Here are some points:
[ 0.9 -0.8  0.4  0.3 -0.6  1.3 -1.1  0. ]
[ 0.7 -0.3  0.5  0.2 -0.2  0.8 -0.5 -0.1]
[ 0.9 -1.4  0.7  0.3 -0.8  1.7 -1.3  0. ]
[-1.   0.1 -0.3  0.2  0.2 -1.2  0.1 -0.1]
[ 1.1 -3.2  1.2  0.2 -1.7  2.8 -3.1 -0.1]
[-1.1  0.9 -0.7 -0.2  0.8 -2.   1.2 -0.1]
[-0.7  1.  -0.3 -0.1  0.7 -1.4  1.2  0.1]
[-0.6 -1.  -0.1 -0.2 -0.8  0.  -1.3  0.2]
[-0.5 -2.4  0.4 -0.1 -1.2  0.4 -2.2  0. ]
[ 0.7 -2.1  0.5  0.  -1.1  1.5 -2.2  0. ]
[-1.9  1.1 -1.  -0.5  1.  -2.9  1.4  0.1]
[ 0.4  0.9  0.   0.1  0.4  0.1  1.2 -0.2]
[ 0.5 -2.5  0.8 -0.3 -1.6  2.1 -2.8  0.1]
[-0.6  1.9 -0.6  0.   1.1 -1.7  2.   0.1]
[-2.2 -1.1 -0.9 -0.6 -0.5 -1.9 -1.   0.4]
Then 24 other points, each followed by its number:
[-0.6  0.5 -0.8  0.   0.5 -1.   0.6  0. ] 0
[1.4 1.  0.6 0.4 0.5 1.2 1.2 0. ] 1
[-0.7  1.6 -0.7 -0.1  0.8 -1.5  1.5  0. ] 2
[-1.2  0.8 -0.7 -0.2  0.9 -1.8  1.   0. ] 3
[2.  2.7 0.2 0.5 1.5 0.9 2.6 0. ] 4
[ 0.6 -1.5  0.5 -0.1 -0.9  1.5 -1.5  0.1] 5
[ 2.5 -1.2  1.4  0.3 -1.1  3.3 -1.4 -0.2] 6
[ 0.8  0.8  0.1  0.4  0.1  0.7  0.8 -0.1] 7
[-1.2 -0.4 -0.6 -0.1 -0.1 -1.5 -0.4  0.3] 8
[-1.2  1.5 -0.9  0.   0.9 -2.3  1.6  0.1] 9
[ 0.1  1.6  0.   0.3  0.9 -0.4  1.7  0. ] 10
[ 0.7  0.4  0.4  0.3  0.   0.9  0.1 -0.1] 11
[-1.   1.3 -0.8  0.   1.  -1.6  1.5  0.2] 12
[-1.5  0.8 -0.6 -0.3  0.6 -1.6  0.8  0.1] 13
[-0.3 -1.3  0.2 -0.1 -0.7  0.3 -1.3 -0.1] 14
[ 1.2 -1.2  0.8 -0.1 -0.7  1.9 -1.4 -0.2] 15
[ 0.9 -1.2  0.6  0.3 -0.9  1.9 -1.3 -0.1] 16
[-0.3 -2.   0.3 -0.2 -1.3  1.  -2.1  0. ] 17
[-0.5 -2.8  0.3 -0.3 -1.4  1.1 -2.7  0.1] 18
[-1.5  0.2 -0.6 -0.5  0.3 -1.9  0.4  0.1] 19
[ 0.6 -0.7  0.3 -0.1 -0.4  1.3 -0.7 -0.3] 20
[ 0.6  1.9 -0.1  0.4  1.  -0.5  2.  -0.1] 21
[ 1.8  2.8  0.3  0.6  1.5  0.4  3.2 -0.2] 22
[-1.5 -0.6 -0.5 -0.4 -0.2 -1.3 -0.7  0.3] 23
Which two of these numbered points are nearest to each point below, looking only along the 2 directions in which the first points spread most? Their numbers follow each, nearest first.
[-0.6  1.5 -0.7 -0.1  0.8 -1.6  1.5  0. ] > 2 12
[ 2.4 -1.2  1.3  0.5 -1.   3.4 -1.2 -0.2] > 6 15
[-0.5  0.6 -0.1 -0.1  0.  -1.1  0.6  0.2] > 0 13
[ 1.1 -2.3  0.9  0.2 -1.4  2.5 -2.3  0. ] > 15 16
[-1.   1.3 -0.6 -0.3  0.6 -2.   1.3  0.1] > 12 3
[ 0.2 -1.8  0.2  0.4 -1.4  1.  -2.   0. ] > 17 5
[ 0.7 -1.5  0.3  0.1 -0.8  1.6 -1.7 -0.3] > 5 16
[-0.6 -0.9  0.  -0.1 -0.5 -0.1 -1.2  0.1] > 14 23
[-0.6  0.7 -0.5 -0.1  0.3 -1.   0.6  0. ] > 0 13
[-0.6  1.  -0.4  0.1  0.4 -0.9  0.7 -0.1] > 0 3
[ 0.4 -2.2  0.7 -0.1 -1.3  1.5 -2.4  0.2] > 17 18
[-0.5  2.2 -0.5  0.   0.9 -1.6  2.3  0.1] > 2 12
[-0.5  0.3 -0.6  0.   0.3 -0.9  0.2  0.1] > 0 8
